Where one turn sends some rows of the set: a few examples, then the rows asked:
poso: [1.90 -1.94 -1.42 -2.97 1.80 -1.92 -3.49 -2.77 -0.82 2.52 -1.84 -0.33 2.07 2.15 -0.03 0.26 -0.30 0.65 -1.84 2.07]
Dis: [-3.03 -2.27 -2.22 -1.40 1.73 1.69 -2.41 -1.13 -2.63 -1.26 -2.77 -1.05 2.94 2.23 -0.40 0.07 -0.66 1.08 0.05 3.83]
Zugob: [-1.42 -3.08 -2.23 -0.18 0.05 1.89 -1.01 -3.18 -1.50 1.28 -2.56 -3.48 0.24 1.17 -0.11 0.73 -1.46 1.34 -0.56 2.26]
rume: [-1.69 -2.42 -2.42 0.01 -0.95 2.57 -0.37 -1.94 -2.00 1.81 -2.38 -2.95 0.02 0.42 -0.35 0.79 -1.00 1.22 -0.34 1.57]
lago: [-0.60 -0.48 0.80 -2.82 -1.56 -1.71 -3.29 1.27 -2.81 1.27 0.21 1.37 1.90 2.65 -1.80 -1.02 -1.85 0.96 -3.41 0.40]
batok: [2.34 -1.59 -1.07 -1.17 1.14 -2.09 -2.80 -2.31 -0.87 1.49 -1.70 -0.47 1.92 3.72 -0.03 1.98 -0.88 -0.18 -2.43 1.38]
vuk: [-1.51 -2.57 -3.28 -0.09 -0.31 2.33 -0.88 -1.33 -2.46 0.23 -3.32 -3.09 0.53 0.61 -0.20 1.39 -1.17 0.99 -1.81 1.19]
fozed: [-1.93 -1.49 -0.65 -0.84 2.83 0.73 -2.84 -0.35 -1.45 -1.57 -2.63 -0.41 2.45 2.42 -0.86 -0.56 -1.55 -0.09 -0.20 4.45]
senuf: [0.60 -3.13 -0.90 -0.06 -0.02 -0.56 -2.35 -1.57 -1.17 3.02 -0.59 -1.14 1.79 2.73 -0.75 1.77 1.73 1.77 -0.09 2.55]
burif: [0.12 -0.46 -0.61 -1.80 -1.91 -2.96 -2.57 0.01 -3.10 1.81 0.85 0.69 1.75 3.04 -0.66 -0.19 -0.92 0.92 -3.39 -0.51]
boduf: [-1.26 -0.18 -0.77 -3.23 1.48 -1.16 -3.83 0.18 -2.44 -0.40 -1.45 1.49 2.84 3.32 -0.69 -1.97 -1.39 0.00 -1.33 3.69]
borub: [-1.49 -0.22 0.11 -1.03 0.87 -1.84 -3.56 1.64 -2.46 -0.04 0.14 1.97 2.89 3.10 -1.23 -1.32 -0.23 0.02 -1.61 2.52]
vug: [-0.93 -0.66 -0.83 -1.24 -2.55 -2.17 -2.39 1.06 -2.19 2.47 0.86 1.04 1.34 1.38 -0.53 -0.50 -0.26 0.60 -3.03 -0.91]
kapi: [-1.73 -2.65 -2.04 0.13 -1.34 2.34 -0.70 -1.61 -1.39 0.06 -2.23 -2.94 -0.50 0.53 -0.30 0.52 -1.02 0.74 0.20 1.39]
zel: [-0.32 -1.81 -0.08 -1.32 -2.63 -0.46 -0.85 -0.71 -3.13 2.04 -0.27 -0.55 -0.18 0.66 -0.62 0.80 -2.36 0.94 -2.84 -1.75]
tege: [-2.40 -1.81 -2.06 -2.05 1.92 2.02 -2.45 -1.66 -1.90 0.12 -3.07 -1.13 1.78 1.55 -0.77 -1.09 -0.81 0.79 0.33 4.60]
moto: [-1.62 -2.85 -2.05 -1.00 0.71 2.08 -1.23 -2.11 -0.55 0.13 -3.52 -2.88 0.75 0.14 0.13 0.78 -2.33 0.34 -0.64 2.24]
neru: [-1.46 -1.33 -0.39 -0.93 -1.55 0.48 0.92 -0.77 -1.42 1.21 -0.43 -1.07 0.10 0.56 -0.88 0.50 -1.85 0.84 -3.67 -1.66]
zuso: [1.54 -2.45 -0.71 0.59 -0.12 -1.33 -2.10 -1.54 -1.00 1.83 -0.93 -0.91 1.72 4.06 -0.48 2.79 0.35 0.58 -1.26 1.72]
Faf: [-0.95 -0.04 0.12 -1.31 -1.90 -2.10 -1.78 -0.01 -2.22 1.68 1.60 0.87 2.65 1.93 -1.72 -0.56 -1.30 0.23 -2.89 -0.70]
Taf: [-0.88 -0.46 -0.37 -2.36 1.42 -2.16 -4.05 0.13 -2.96 0.06 -0.59 1.15 2.86 3.94 -1.35 -1.49 -0.55 0.63 -2.12 3.35]
fomi: [-2.63 -0.81 0.52 -3.09 1.29 -0.86 -2.19 1.17 -1.39 -0.36 -0.14 1.28 2.06 2.54 -0.96 -2.27 -0.93 0.48 -3.16 3.77]
liko: [-0.47 -0.92 -1.56 -0.27 -3.45 0.12 -0.98 -0.59 -1.33 1.06 -0.67 -1.68 0.13 1.62 -0.44 0.91 -1.70 0.23 -2.24 -1.98]
bisak: [0.27 -1.50 -2.34 0.17 -2.44 0.01 -1.39 -0.32 -2.47 1.94 -1.31 -1.69 -0.04 0.69 0.48 -0.24 -1.61 0.84 -3.82 -1.28]
vove: [-1.82 -2.18 -1.21 -2.01 2.04 0.51 -2.21 -0.86 -1.71 -1.26 -2.33 -1.26 1.53 1.37 -1.34 -0.52 -1.38 -0.33 -1.16 5.80]
Gipe: [-1.70 0.63 -1.01 -2.89 1.61 -1.12 -3.90 0.67 -2.43 -0.26 -0.31 0.72 2.87 2.19 -0.40 -2.15 -0.82 -0.36 -1.57 3.63]
nevod: [-0.97 -2.14 -1.34 -0.30 -3.04 0.17 -0.63 -2.25 -0.98 2.41 -0.22 -1.21 0.03 0.40 -1.12 -0.19 -1.53 0.26 -2.36 -1.37]
zufu: [-1.46 -0.03 0.18 -2.34 1.19 -1.89 -2.74 0.79 -2.65 -0.62 0.41 0.86 3.67 2.58 -1.80 -0.71 -1.15 -0.07 -2.15 3.66]
vuve: [-0.40 1.16 -0.97 -2.22 -1.57 -2.11 -2.96 0.74 -2.05 0.92 0.53 0.57 2.28 2.54 -0.48 -0.79 -1.61 -0.29 -3.36 -0.62]
Pige: [-2.47 -0.58 0.07 -2.40 1.21 0.00 -4.28 0.55 -2.01 0.31 -1.12 0.86 2.77 3.40 -1.64 -1.60 -1.47 0.39 -2.15 4.51]
tuza: [-0.10 -0.53 -0.66 -1.17 -1.74 -1.98 -3.28 0.65 -2.64 1.32 0.50 1.08 2.08 2.46 0.66 -2.51 -1.47 0.85 -3.21 -0.27]
ripov: [-3.16 -2.78 -1.11 -0.36 0.21 2.63 0.80 -2.19 -0.84 0.21 -2.05 -1.65 -0.27 0.72 -0.81 0.46 -1.30 0.54 -1.65 1.27]
Nadom: [-2.05 -2.74 -1.31 -0.13 -0.51 2.11 -0.26 -2.71 -2.56 1.53 -1.89 -2.23 -0.68 0.08 0.22 1.31 -2.35 0.32 -1.25 1.09]
midul: [-3.83 -2.46 -0.51 -1.72 1.92 1.69 -1.21 -0.95 -0.86 -0.81 -1.81 -0.19 0.90 1.90 -0.73 -1.32 -0.64 0.36 -1.33 4.56]
Novup: [-1.81 -2.04 -1.48 -1.38 2.65 0.84 -3.06 -1.91 -2.10 -0.35 -2.64 -1.42 2.00 2.71 -1.02 -0.91 -0.76 0.90 -0.31 5.04]
zore: [-1.65 -3.42 -2.09 -0.63 -0.62 1.85 -0.93 -2.74 -0.68 0.47 -2.74 -2.60 -0.71 0.03 -0.92 -0.06 -1.66 -0.01 -1.20 2.65]
Povab: [0.26 0.25 -0.29 -1.80 -1.69 -2.48 -2.59 0.99 -2.78 0.94 0.29 1.36 1.96 3.36 -0.23 -0.77 -1.94 0.00 -3.18 0.13]
vugu: [-2.13 -1.03 -0.63 -2.11 0.83 -0.93 -3.89 0.27 -2.72 -0.62 -0.44 1.52 3.96 3.30 0.13 -2.28 -0.89 1.03 -0.79 2.88]
Tupil: [-3.39 -1.97 -1.20 -0.81 1.90 2.37 -2.23 -1.95 -1.83 0.53 -2.34 -1.32 1.24 1.81 -0.43 -0.12 -1.82 -0.03 -0.80 5.01]
vam: [0.02 -1.09 -1.29 0.17 -3.17 -0.26 -0.44 -0.27 -2.45 2.34 -0.26 -1.38 0.15 1.49 -0.08 0.98 -1.70 0.76 -2.55 -1.30]
buna: [-1.06 -2.27 -2.24 -1.33 -2.53 0.40 -0.95 -1.29 -1.02 2.49 -1.36 -1.92 0.02 -0.51 0.37 0.78 -1.54 0.82 -2.36 -1.09]
Gufev: [0.87 -2.80 -1.28 -2.28 1.09 -0.88 -3.22 -2.38 -1.00 3.47 -1.16 -0.75 2.07 1.50 -0.41 0.00 1.33 1.96 -0.39 2.79]
Devos: [-1.18 -0.17 0.58 -2.56 -0.87 -1.63 -0.88 1.32 -1.64 0.92 0.75 0.81 1.53 1.70 -0.97 -1.14 -1.65 0.77 -4.63 -0.09]
Nifeb: [-0.23 -2.12 -1.69 -0.46 -2.78 -0.48 -0.72 -1.99 -2.15 2.66 -0.50 -2.18 0.22 1.36 0.13 1.19 -1.44 1.32 -2.50 -1.15]
Tuz: [-2.40 -1.71 -1.62 -1.63 1.78 1.52 -2.54 -0.79 -2.08 -0.79 -2.02 -1.48 1.15 0.95 -0.18 -1.32 -0.36 0.44 0.64 4.81]

Tupil moves to Pige
tege moves to boduf
buna moves to moto
Now find these:
vuk moves to Dis
fomi moves to Devos
vuve moves to liko
batok moves to zuso
Taf moves to burif
zufu moves to Faf

Where one turn sends some rows of the set: a few examples, then the rows asked:
Refo: [2.29 -2.69 4.29 -0.42 0.10 -0.34 0.34 -1.39 0.25 -3.02 1.07 -1.83]
pob: [1.11 1.86 3.32 -3.46 1.71 -0.25 -0.74 -2.56 2.17 -1.38 -1.57 -3.39]
Did: [2.08 1.02 1.44 -1.51 3.39 -0.46 -0.77 -3.40 -3.01 -2.74 -0.11 -2.65]
reg: [1.88 1.38 0.96 -2.22 1.43 0.43 -0.16 -6.15 -0.68 -2.72 -1.69 -1.36]
natus: [1.78 1.40 1.17 -1.78 0.85 0.42 -3.78 -2.52 -0.71 -2.53 -1.53 -0.90]
bep: [0.21 2.52 3.45 -3.12 1.62 -0.06 -1.09 -0.93 0.60 -1.68 0.24 -2.93]
dopun: [-0.25 -2.41 3.82 -1.27 -0.11 -1.73 1.55 -2.62 -0.06 -0.75 -0.03 -2.25]
rasop: [1.82 -1.11 2.24 -0.16 0.89 -1.23 1.15 -4.17 -3.19 -2.79 0.14 -1.21]
dipa: [1.85 -1.65 3.58 -2.04 0.86 -0.09 -3.52 -3.84 -1.74 -2.37 0.25 -3.63]
Navo: [1.87 -1.32 3.84 -2.05 0.00 0.04 -3.60 -3.87 -1.81 -2.80 0.53 -2.87]
Vufo: [2.68 -1.36 3.54 -2.84 0.57 1.25 -1.88 -1.02 -0.18 -3.96 1.11 -2.98]
muget: [1.49 0.97 0.67 -2.79 1.45 0.62 -3.80 -2.25 -0.84 -2.40 -1.81 -1.68]
Lobeb: [1.77 -3.45 3.40 -2.48 0.82 0.23 0.37 -1.00 0.34 -2.86 0.70 -3.42]
dopo: [1.69 -0.57 3.38 -1.72 2.48 -0.01 0.27 0.07 1.18 -2.32 0.63 -3.10]
Tapo: [1.35 -2.22 2.06 1.02 0.06 -0.24 -0.44 -2.48 -1.26 -1.30 0.48 -0.36]
relu: [-0.21 0.57 0.97 -1.40 0.76 -1.00 0.83 -1.12 0.88 -0.79 -2.00 -0.41]
dig: [0.79 -1.92 1.37 -3.64 0.21 -0.06 1.34 -3.47 -3.08 -3.11 -0.13 -2.87]
luv: [0.47 0.97 2.08 -0.94 -0.93 0.78 0.23 -0.67 -0.14 -1.86 0.85 0.36]
dalil: [0.31 0.54 1.05 -3.16 2.61 -0.70 2.21 -2.07 -1.82 -2.02 -0.43 -2.89]
boz: [0.95 1.26 0.79 -2.62 1.59 0.12 1.50 -5.41 -0.01 -2.09 -1.79 -1.43]
zodim: [0.87 -3.30 1.27 -1.56 -1.37 -0.57 -1.20 -3.55 -1.27 -2.00 -1.80 -0.75]
lekol: [0.95 -3.55 0.83 -1.32 -0.19 -0.73 -1.33 -3.57 -1.21 -1.58 -1.95 -1.44]
tav: [1.49 2.59 4.06 -2.24 0.35 -0.35 -0.85 -2.89 2.10 -2.06 -1.02 -1.69]
tesa: [0.92 1.49 0.81 -2.84 0.56 0.38 1.45 -5.43 0.03 -2.40 -1.61 -1.02]
zil: [1.80 -0.43 1.18 -0.12 2.99 0.57 -2.67 -1.96 -1.34 -1.17 0.13 -2.11]
dusa: [1.82 1.43 1.82 -3.62 0.13 0.77 -0.73 -3.01 -3.18 -4.30 0.45 -1.84]
liv: [1.42 -0.04 1.05 -2.26 0.40 0.13 0.87 -6.39 -0.73 -2.51 -1.64 -1.07]
dobag: [0.41 2.95 3.75 -2.15 1.47 -0.33 -0.98 -1.18 0.55 -1.68 0.42 -2.17]
vava: [3.14 -1.23 3.77 -0.72 2.14 0.22 -1.93 -1.31 -0.10 -3.24 0.91 -2.71]
sokob: [1.80 0.04 4.07 -1.97 0.34 0.52 0.29 0.09 1.09 -3.42 1.23 -1.74]
nipo: [-0.13 -0.49 0.63 -2.20 2.49 0.72 0.21 -0.32 -0.01 -0.35 -0.14 -2.75]
Lopa: [0.96 1.83 2.21 -1.75 0.09 -0.75 2.36 -2.39 -1.96 -3.09 0.40 -0.51]
gibi: [0.12 -3.32 0.85 -3.16 -0.32 1.25 -0.33 -1.64 -1.17 -1.49 0.08 -2.62]
tobis: [1.16 -1.59 4.13 -0.97 -0.22 -1.61 0.94 -4.06 1.53 -1.05 -1.47 -2.01]
Fugod: [2.46 -0.80 3.84 -2.99 -0.79 0.31 -2.90 -4.80 0.15 -3.05 -1.05 -2.78]
datus: [-0.46 -2.39 3.79 -2.18 -0.95 -1.22 1.52 -2.46 -0.06 -1.08 0.16 -2.35]
setor: [-0.57 0.57 0.93 -2.70 -0.07 -0.46 0.97 -0.97 0.94 -1.14 -1.93 -0.56]
kat: [1.60 1.26 0.64 -3.28 1.05 0.84 -0.10 -5.95 -0.70 -2.86 -1.62 -1.63]
nim: [1.19 -0.04 1.45 -3.10 -0.88 2.13 -2.58 -1.50 -1.43 -2.93 0.86 -1.40]
sar: [1.27 -0.47 0.73 -2.82 0.82 0.27 0.98 -6.23 -0.71 -2.33 -1.91 -1.80]
tet: [2.56 -1.09 3.62 -1.92 1.27 -0.40 -3.03 -4.92 0.26 -2.06 -1.53 -3.43]
rupil: [0.40 -2.04 3.71 -3.27 -0.91 -0.68 1.14 -3.68 1.62 -1.35 -1.55 -2.86]

boz moves to sar
Vufo moves to sokob
Now find these:
tet moves to pob
dipa moves to bep
Lopa moves to rasop
natus moves to relu
zil moves to nipo

